Each run below is a few steps of one of 6 hidden systems, one row a step.
rovef, path 1:
[[ 34   2   2  13  -4  -7   4  12   9 -13  -3   1  -3 -13  16   8 -20  -8
   -2 -10  22   8]
 [  0  10  -4 -13   2 -10  16  -2  -4  19 -15  18  13  -4 -30   8  -4 -15
    8  -7   4  14]
 [-16   1 -22 -17  14 -14  -5 -17  -8   0  15  19   2   0   3 -13  -5  15
   -3  11 -14 -12]
 [  8 -14   1  15 -20 -10   5  11  -3   3  -2 -16 -15  -2  20 -28 -16   6
   -2   5 -13  -9]
 [ -8  -6   8  -2 -16  16   7  -5   1  13  -5 -30   0  14 -16   6   6  -7
   17 -22   0  -4]
 [ -5   2  -6 -12  13   8 -24 -26   2 -10   8   3  -9  -7  12  20  18   8
    3 -12  17  -1]
 [ 22  -1  12  16   6 -14  -5   2  -4 -16 -14  16  -8 -14  19  -3  -5 -17
  -13  -5  -5  17]
 [  8  11  -1  -3   5 -10  25   4  -8  -3  -1   5  17  23 -22   7 -22 -19
    5  -6 -10   3]
 [ -8  11 -20 -25   4  -7   4  -9  -5  20  14   2  -3  -1   7   2 -14  14
    4  18  12 -15]
 [ -7 -14  12   2 -12  -2  -3  -1   3  21  -8  -3  -7 -29  15 -29  -3   1
   -5  -2 -17   0]
 [ -5 -15   1  13  -9  14   2  -1   4 -14   7 -11  10   8 -14  -7   5   2
   14 -35 -17  -8]]
vav, path 2:
[[  6 -14  -1   8  -9  14  -1   1  -5   4   1  -7 -16  -2  -5  -2  19   9
   14 -39  -6 -14]
 [ 12   4   8   9  16   6  -5  -3  -7 -17   3  -6 -23  30  13 -10  19   5
  -12 -11 -16   0]
 [  6   8  15   3  23 -11   4   9  -8  -8  -4   4  -9  10   9   7  -8 -13
  -33  21   2  -4]
 [ -6   1  -8 -10   5 -20   0   5 -12  -1   4  18  13 -17   0  24 -19 -24
    0  11   4  -1]
 [ -6  -3 -22 -11 -19 -14 -10 -23   5  -6   4   3  12 -11   8   0 -16  -4
   26  -2   5  14]
 [  0  -3  -4   6 -22  -3   0 -26  12   7 -15 -13  -4  -3  -6 -17  -7  29
    8  -7   9  -2]
 [  0  -2  10  11   2  17   8   2  -8  15  -4  -2 -12  -1 -11   0  14  29
   -3 -15  -7 -30]
 [  5  -2   6  -1  19  14  -1  16 -16  -1  19   0 -15   8  21   0  16  -6
   -6 -14 -21 -15]
 [  5   1   9  -5  17 -11   0   2  -4 -16   4 -13  -8  18  19  -2 -13 -34
  -17   4  -4  11]
 [ -2   3   2  -1   6 -21  -3 -11   4 -17  -9   6  11  -5 -12  23 -20 -17
  -12   9  24   6]
 [  2  -3 -22   0 -12 -14  -9 -10   1   0  -6  26   5 -29  -6  13  -4  14
   15  -1  16   3]]
mizi, path 3 (11 x 22):
[[ 16   9  -1  -3  14 -12  12  17  11   4   1   9   1 -13   1   0 -21  -3
  -22  14  26   0]
 [-11   9 -14 -24   5   0  -6  -7  14   8  -2   6   9   2 -19   2  14  -9
    7   8  22  27]
 [-13   0  -4   9   4   9 -14 -14   9 -34  12   5  20  10  -2   0   9   9
    8  -3 -15   8]
 [  4  -7  -5  28 -13  -8   9  18  -1 -10  -5  11   4  -3 -14  -9  -9  27
   -4  13  -6 -16]
 [ -8   4   3  -3  -9  13  10  18  -9  30 -10  -8 -12   9 -17  10  19   7
    4  17   7  -7]
 [ -7   6  22   0   4  29 -13   1   3   2   8 -19   1   0  28   8  17  -7
    1   7  -6   7]
 [ 13   0  20  15   0  -5   5   7  16 -11  -9  -2  13 -16  12 -12 -25 -12
  -18   1   1  11]
 [ 11  17  -3  -9  11 -10  16   0   4   6 -12  15   6   7 -26  14 -10  -7
   -7   2  24  12]
 [ -3  15 -18 -13  12  10 -13 -13   5  -9  12  18   6   8   4   6  22  14
   11   8   5  17]
 [-10 -11  -5  13  -6   4  -4   5  12 -15   7   4  14   0  -2 -35   1  16
   -1   3 -26   4]
 [ -9  -8   4  11  -3   5  18  25  -2   5  -1 -10   2  11 -28   5  -5  10
  -10   6   5 -29]]
pozo, path 4, 11 rows:
[[  6   7   3   2   1   9   2  -1   6 -11  11 -25   2  13  14  24 -17   5
   -1   5  26 -15]
 [ -1   8   7 -19   5  -4  -4 -11   2  25 -12   7  -4 -28   2  16   0 -13
   -5   1  24   8]
 [  1   2   4  -2  12   0  -2  -5  -7  -6  -2  26  13  -6  -3  -4   8 -21
    6 -20 -29  21]
 [ 24  12 -10  14  -2  -4  16   8   1 -13   4   8   8  23   2 -16 -16  18
    7   4 -10   4]
 [-14  -2 -15 -12  -7 -12   8  -4  -1  23   0  -5 -11   3 -13 -15  -6  22
   -6  19  10 -18]
 [-28 -25  -9  -8  -1   3 -23   0  -3  -6  14  -5  -9 -13   6  -2  21  -5
    0  -6  -5 -10]
 [ 19  -9  12  22  -6  10  -6  14  15 -24  -2 -17  -5   0  12   4   3  -8
    0 -19  10  12]
 [  8  17  16   3   0  -3  17 -13  -1  10 -23  -9   1  14 -22  20  -9  -5
   -5   2  18   3]
 [-12  13   0 -11  12  -8  -9 -20 -22   4  -2  24   2  -3   9  20   3  -3
    2  19 -13  -1]
 [ 11  -2   3   7   0  -4   1  17  -1   1   9  12   6 -16  30 -27 -11  -3
   -1   6 -25   9]
 [ -1  -5  -4  -5  -8   4  25  11  10  12  10 -19  11   9 -16 -20 -21   0
    5 -15  -4 -11]]
vav, path 5:
[[ -9   1   6   4   6  -3 -21 -13   7 -13  -7   9   0 -22   6  23   3   7
  -17  20  25  -5]
 [ 10 -12  -5  12 -23 -16  -1   5 -15   9 -15  18  -5 -31   5   4  -7  -4
   17  -4  -9   1]
 [  8  10 -11   2 -13  -1  12 -20 -12  -1   4  -5   5  27   2  -5 -11  13
   26 -10 -21  -2]
 [  1  15   9 -10  14  14   3 -19   8  13   6 -17  -8   8  15  -6  -3  23
  -14   8  13 -12]
 [ -6 -13  19  -4  13   2   5  10  -3  17  -2   3  -5 -28  -2  -1   0 -17
  -19 -20  -3 -16]
 [  5 -12 -11   6   6  -6  -3   8  -4 -31  15   9   7   8  -1   5  -4 -18
    7 -28 -14   1]
 [ 13   4 -18   0   0 -18  -9 -11   8 -21  -1  -7 -19  20   7  -1  -4   7
   -6  14  26  12]
 [-15  -2   4  -1  -3 -18  -2 -14 -11  18 -24  12 -11 -12 -17   6   2   6
  -13  20   7  -8]
 [-13  -7  -3   7  -9   4  -3  -1 -15  -1  11  16  17 -19   9   8  -5  10
   17  -2 -28 -20]
 [ 14   1  -4  -1 -16   7   5  -1   2   2  13 -28  -5  10  32  -9 -16   2
   17  -7  -1  -2]
 [  0   7  20  -8   8   4   8 -22   3  13 -15 -24 -13  14 -13   5  -1  -8
  -12 -16  14  -1]]
filal, path 6 (11 x 22):
[[-11  -8  -9   1 -19 -11 -16   0   4  -3   2   3   8 -29  20   5 -13   3
    8  26   9   3]
 [ -5 -11  -2  10 -29   2   5  -4  -5   0  -4 -11  11   5  -4 -13  -5  -3
   29 -14 -27   3]
 [ 18  20   9  11   9  22   7  -8  -4 -12   5  -3   2  23   3  23   4  17
    8 -16   1  -8]
 [ 15   5  12   1  12   5  -2   8 -10  17  -4  15 -18 -26  23   4   7   5
  -12   1   2  -8]
 [-17 -13  -3 -16  13  -9   1  10 -11   9   4   6  -6   3  -9 -20   9 -27
   -9  -7 -25   3]
 [  3   3 -13  -9  14  -8   3   6  15 -25  14 -11   2  27  -4  -1 -11 -11
  -11   3  20   8]
 [  7   0  -5  -1 -16 -10  -2 -12  19   9 -13  -5  -2 -25   0  -4 -16  13
   -3   5  32   5]
 [-26  -7  -6  -2 -15  -1  -9 -23  -6   4  -7  10  12 -10 -17   1  12  13
   19  -1 -15  -4]
 [  5   1  -5  20  -4   7  -7   9 -11 -28  11  -2  -1  23  15  14   8  13
   11   9 -13  -9]
 [ 21   2  22  12  -8   5  15  11  -9  19 -10 -18 -19   0  18   0 -10   0
   -5  -3  -1 -14]
 [-14   7  15 -25  21   9   7 -11  -9  23   2   1   7  -4  -5   9   4 -24
   -5 -13  -9  -2]]
muvo, path 7:
[[ -2 -12   5   3   4 -10   7  -5  14  -5   4 -11   1  -3   1 -36 -22   4
  -22 -12  -7 -11]
 [  1 -10 -10  12 -19  -8  11   7  -1  -1  -2   1  12 -14 -23  20 -20   6
   13 -10  14 -20]
 [ -7   0 -12  -2 -19  11 -18  -4  -3   3  -5   4  -1  -6   4  16  26   4
   29   5   2  16]
 [  2   0  16  12   7   7 -12  -8   2 -11  -9  -8 -20  19  13 -19  23   8
  -15   5 -13  11]
 [  7   5  15   9  17  -7  15   8 -13  -6   0  -3  -5  14  -2  15 -18  -5
  -24   5   2 -25]
 [ -2   7  -9 -22   3  -2   3   8  -6  17  12   9  11 -17  11  24 -12 -22
   11   6  10   2]
 [  0  -1  -4 -15  -1   3  -8 -13  20   6   2  -1   6 -13  11 -32   5  -8
    7 -15  -6  30]
 [  7  -3   2  19  -1  -4  11 -12  10 -13  -9  -1   4  10 -24 -18  -8  23
   -9 -17  -5 -10]
 [ -1   2 -17   9 -10  -6   5  10 -19   0  -1  16  -3   3 -13  29   1  18
   14  14   6 -22]
 [-14  -6  -6  -9  -6   6 -18  10 -12   8   5  -4 -16   0  23   1  26 -11
    9  17 -10  11]
 [ -5  -9  22   2  12   3  -7  -7  10 -13   2 -26 -10  10  14 -18  -2 -13
  -26  -9  -4  -2]]
rovef, path 8 (11 x 22):
[[  5  -3  -7 -19   9  -5   2  -5  22  10  10 -12  -6 -10   4 -22 -12  -2
  -14 -16  24   3]
 [-10 -22  -3   4 -11 -18  -4  -9  13  -4 -11   2   4 -26 -21 -10 -12  -7
   -6 -20   9   0]
 [-10 -14 -24   3 -20 -21 -11 -12 -11 -20  -2   9   3   1 -10   6  -3  -5
   22  -6  -8   3]
 [ 12   9  -9   3 -16 -14  -4 -23 -15  -2 -10  -4 -16  21  18  -1  -3   7
   19  10  -9  10]
 [  4  14  28   3   2   5   8 -25 -17  15 -14 -14 -10  13  11   5  -6   0
   -5  -2 -14  -9]
 [ -1   2  17  -6  16  16   3  -2 -10   6  16  -5   4  -9  16  22  -8 -11
   -3 -20  -8 -25]
 [ 21   2  -6 -11   9   5   4  17   8   6  16   9   2 -21  20  -1  -7 -13
    8 -24   9   8]
 [ 15   2 -13  -9   7 -12  13  -1  14   6  -5  16   1  -5 -21 -23  -6  -1
   -3 -23   9  18]
 [-12 -14 -21  -6   1 -28   2 -11  -5  -5  -2  10  -9   3 -25 -14  -8   8
  -10  -5   0 -15]
 [-17 -21 -13  -1 -23 -24  -9  -5 -14  -2  -3 -17 -16   5  11  -8  -9 -11
    6  12 -10  -8]
 [ -5   1  10  -1 -21   7  -5 -25  -1   1  -5 -31   0  14  17  -2  -4 -10
   20  -5 -10  11]]
pozo, path 9, 11 rows:
[[ -5   8 -10  -1   1  -5   4  -2   1 -11  12  11  25  -7  -3  22 -26  11
    3  16  10 -15]
 [  2  -3 -10  -7 -18   1  -1  12   0  30  -6  12  -3 -33   7  -4   8   4
   19   5   3  10]
 [ -5  -5  10   2   0  17   1  -8   4   2   0  -6   1   8  -7 -25  20   1
    7 -27 -28   7]
 [  9   8  -4  11  16  11   4   3   6 -25  14  -4  -1  26  -5   8   2  26
  -11  -1  11 -17]
 [ -3   2  -4 -10   5  -9  -2  17  -3  18  -7   1 -20  -6  -3  10   8  -5
  -17  25  29  -2]
 [-21  -9   7 -12  -1  -3 -13  -1  -3  -2  -3  -5   3  -3   5  -4  12 -37
    0   2 -16  23]
 [ 10   7   6  16  -7   2   1  -7  14 -31   5  -5  26   7  10  -2 -22   1
    8   0  -6  13]
 [  5  11   0   4 -12  -3  16  -3   3  22 -13   8   8 -14 -18   6 -17  24
    2  13  18 -11]
 [-19  -4  -3 -11   0  11  -8   0 -17  21   3  15  -6 -14  -2   2  27   4
   11  -3 -22  -8]
 [ 13  -2   5  11   8  19  -5  13   8 -17  15  -7  -7  12  26 -18  15   5
   -3 -13 -16   7]
 [  7   7   5  -4  12   1  17   9  15   1  -1 -19  -3  18 -16  -3 -12   1
  -22   4  26  -6]]
muvo, path 10 (11 x 22):
[[  6  16  -3   4  10   6  13  19 -14  -9  17   3  10  29   8   9  -6   0
    5  20 -18  -5]
 [  0   4 -11 -25   4   2   5  13   3  23  17 -17 -12   5  20 -11  -8  -4
   -2  14  14  -4]
 [-16 -15  10 -10   3   7   1   5  20  17  -1  -9   4 -27 -12 -18   1  -5
  -15 -13   6  -5]
 [ -2  -9  -2  19  -3   3  -4   4  17 -29   2  12  24 -14 -20  10   0   7
    2 -15   8   3]
 [ 11  11 -17   9 -13  -7  -4   4   0 -14 -11   6  -4  21 -12  10  11   9
   16  19  14  23]
 [-15  11  10  -5   2   4   2  -6 -11  18 -10  -8 -10  21   2 -10  14   4
   -9  33 -15   4]
 [ -8  -3  18   6  11   6   3  14  -3   1  15  -6   7 -11  23  -6 -15   0
  -21  17 -13 -22]
 [ 15  -7  -2  -1  -7   4  10  30  11   1  10 -10   7 -17   7   6 -17 -19
    5 -12  19   2]
 [ -2   7  -3 -12  -4  16   3 -11  20  10  -5  -6  11   0 -20   1  14   0
   16 -18  19  21]
 [ -3  11   0   9  13   5  -5 -17  10 -10  -7  22   3   2 -14 -11  18  33
   -9   8   0   5]
 [  3  -1  -9  14   2 -14   8  28 -16  -9  -1  18  -6  11  -7  -3  -1   4
   -9  27 -14  -8]]
filal, path 11 (11 x 22):
[[-11  -9   0  -4  -1 -13   9   4 -15  -9   3  -7   8  16 -12   4 -13 -36
    5 -11 -20   0]
 [ 24  21  -9  -8   5  -3   7  -5   7  -7   6  -6   3  13  15  13 -19  -6
    9   0  24  17]
 [  6   5   1  -6  -4  -3  -2 -23   9  20 -10  12  -1 -29  11 -21  -6  16
    3  -8  -2   9]
 [-17  -9 -15  -1  10  -1  -2  -7  -8 -14  13  20   8   5 -15  -9  10  15
    3 -13 -26 -17]
 [ 13  -7 -16   9  -1  -1  -1  25  -4 -16  15 -11 -22  18  10   8   2  12
   -2   6  15 -19]
 [ -6  -9  15  -8 -10   2  -1  -9   2  26 -13 -29 -20  -6   5  -4   1  -7
   -7  -4  13  -6]
 [-25  -3  12  -8  11   0 -14 -25  -3 -14   0   2  14  -2  -5  17   4 -24
   -4  -8  -8   4]
 [ 21   0 -12  14  -7 -21  -5   8  -5 -27   0  15   2  -4  17  10 -16 -11
    8   5   1  14]
 [ 18  10  -6  -3 -16 -11  21 -10  -6  25 -14  -3 -10   8  -4 -19 -15   9
   13  -5  -6   6]
 [-14  16   1 -17  21  17   1 -25  -2   5  17   3   9  13   2   0   6  22
   -2  -1  -9 -16]
 [ -1 -18  -6   7   6   3 -13  20   2 -15  21   4  -5 -23  25  -2   0   5
  -10  -2   1 -19]]
mizi, path 12, 11 rows:
[[ -3 -13 -16  -8  -9 -14   5  17 -16  15  12   3 -12  -7  14 -23  -9  -8
    6   3 -24  -9]
 [-12  -9  -1 -15 -12  -2   8  -8  -4  15   8 -34  -4  10   0  -1 -18 -15
    9 -13   2 -17]
 [ -3  -9   5  -1  -1  -4 -16 -27  -2  -4  -2  -6 -10 -22  15  19  -7   1
   -2 -19  15 -17]
 [ 13 -10  -4   5  -8 -21  -5  -4 -11   1 -17  21 -11 -23  -1  -2   0 -17
    7 -22  -9  13]
 [ 15   7 -12  -7   3 -14  12  -6 -21  -3   3   2 -12  31  -2   0  -5 -13
   14 -16 -18   3]
 [  0   1 -15 -12   7 -11  -3 -21 -10   3  16  -6 -19  11  23 -14 -11  19
   -1   4  -6 -18]
 [-21 -21  -5 -16  -2 -12  -2  -6   0  21   2  -1  -7 -26  -3 -21  -4  -5
   -7 -10  -7 -15]
 [ -8 -16  -4  -5  -5   0   0   5  -9  -3  10  -8   2  -6  -8  20  -5 -25
   12 -31   1 -15]
 [ 18 -10 -12  12 -18 -15 -12 -10  -8 -20  -4  -7 -22   0  20  14  -6  -1
   13 -13  12  -1]
 [  2  -1   1   1  -8 -24  -3 -26 -15   7 -24   2 -23   6   0 -14  -1  -6
   -3   0 -13   7]
 [ -7   5   1 -16  17  -5   8 -11 -27  13  10  12  -2   7   8   3  -5 -10
   -1  -8 -28 -17]]

Which system made each run below?
path 13, 2 rows:
[[ 25   7  18  13 -14  -1   7   0   2   1 -11 -10   4  -3  24  -7 -19 -17
    6  -5  -9  21]
 [ 11  19   8  -9  14   2  20 -17  -4  16  -5  20  16  -2 -13  -2 -11  -2
    4 -21 -13   2]]
	filal
path 14, 2 rows:
[[  3  -1 -16  -1  -2 -14 -18 -26  17 -24   1  -1  -3  -1  13 -14  -5  12
   -2   5  15  16]
 [ -3 -13  -6  16 -20 -18   1 -20  -5  -5 -13   2  -2 -10 -12  -6 -17  24
    3  -8  -4 -19]]
	filal
path 15 (2 x 22):
[[-15   2 -21 -21   7   5  -5 -12  16  -2  14  -1   6  17  -9 -24  13   9
    6   0  -2  14]
 [ -6 -11 -14  11   2  -4 -15   5  23 -26   3   7   0  -6 -12 -11  11  20
  -14   8  17   3]]
	pozo
path 16 (2 x 22):
[[-11  -7  15   5 -11   1  -2 -29   9   6 -14 -23  -5  -8  -9   1  -7  13
   -5 -11  15 -16]
 [  4  -4  12   8  11   0  -9  -2 -13   2 -13  25  -8 -25  -4  22  17  -6
   -7 -18  -2  -7]]
	mizi
path 17, 2 rows:
[[-23 -10  -6   0   1 -22  -8 -15 -17  -6  -6  -3 -17  10  -8   8  -3   3
  -15  17   0 -23]
 [-16 -10   3   8  -9  -3 -17 -10 -16  -8   4   0  -1 -18  21  24  -5   4
    4  12  -6 -23]]
	vav
path 18 (2 x 22):
[[  3   3 -15   4  15  -6  -1   1  -8 -27  21   2  -5  33   9  -3  -3  10
   -5   5 -13 -11]
 [-16 -11 -15  -5 -10 -14   0   7   1  14   3  -2  -9  -9   0 -22  -9  17
  -10  27   3 -15]]
	mizi
path 19, 2 rows:
[[  0  -5  18   0  13  -2   4   9 -15  14  -4  -8 -22  -5   9   9  -2 -10
  -24   0   3 -27]
 [-18  -7   1 -26   8 -11  -3   3  -7  10   6  -5  -1  -4   3   7  -6 -42
   -5   1  -1   4]]
	filal
path 20 (2 x 22):
[[ -4  11  14  10  -6   8  15  -3 -16  12 -15  10  14   4 -24  27   1   2
    9   0  -9 -10]
 [  5  19  -1  -5   4  12  -2  -3 -18  13  10  11  -4   6  28   5  10  16
   13  16 -19  -2]]
	pozo
path 21 (2 x 22):
[[  3  11   9   6  -6  -6   0   8  -1   3 -14   3   6 -12  -2  30  -8  -8
   -3  29  25   4]
 [  3  22   7  -5  -6   9  -4 -16   3   7 -13  10  17  -4   7   8   7  -4
   18  15  -1  35]]
	mizi
path 22:
[[  4  15  -9 -15  18   1  -8  -9  -8   3  10  16  -7  10  24 -15  16   2
    0  12 -19  18]
 [-11  -8  -6  -9   5  -3  11   5  10   0  19  -5  16   4   3 -36 -20  -2
   -7  -1 -21  -5]]
	mizi
path 23:
[[-11   5   5  -3  16  -2 -19 -18  -1  -8  -5   3 -14  -1   5  16  13  14
  -21  21  21  -9]
 [ -4 -10  17   8   5  -5  -6  27  -7   0  -6  10  -2 -22   9   6   4 -29
  -17  12  -6   7]]
	pozo
path 24 (2 x 22):
[[ 13 -10  -6  -8  -4 -15  -5 -15  -2   9   2  -8 -22 -18  23 -11 -14  -3
    0 -21   8  -7]
 [-12  -9 -13 -15   4 -14  -7 -33  -9  -2   4   1  -8   4  -8  -2   0  -5
    5 -30  -7 -10]]
	filal
path 25 (2 x 22):
[[ 14 -14  -9  15 -18 -14  -2  19 -20  -5  -2  -8 -26   8  20   4  -3  -7
    9   1  -7  -8]
 [  1  13   9 -16  -1   9   8 -14  -4  18  -8 -23  -5  26  -1   0   5 -22
   11  -8  -2  20]]
	rovef
path 26, 2 rows:
[[ -5 -11  12   6   5  16  -9  16  11  -9  -2   3   5  -9  -6  -7  27 -18
   -4 -16  -9  21]
 [ 15   1   3  19   6  -5   7  22   2 -32   3  -7   2  25  -2   7 -10 -12
  -11   5   3   2]]
	mizi
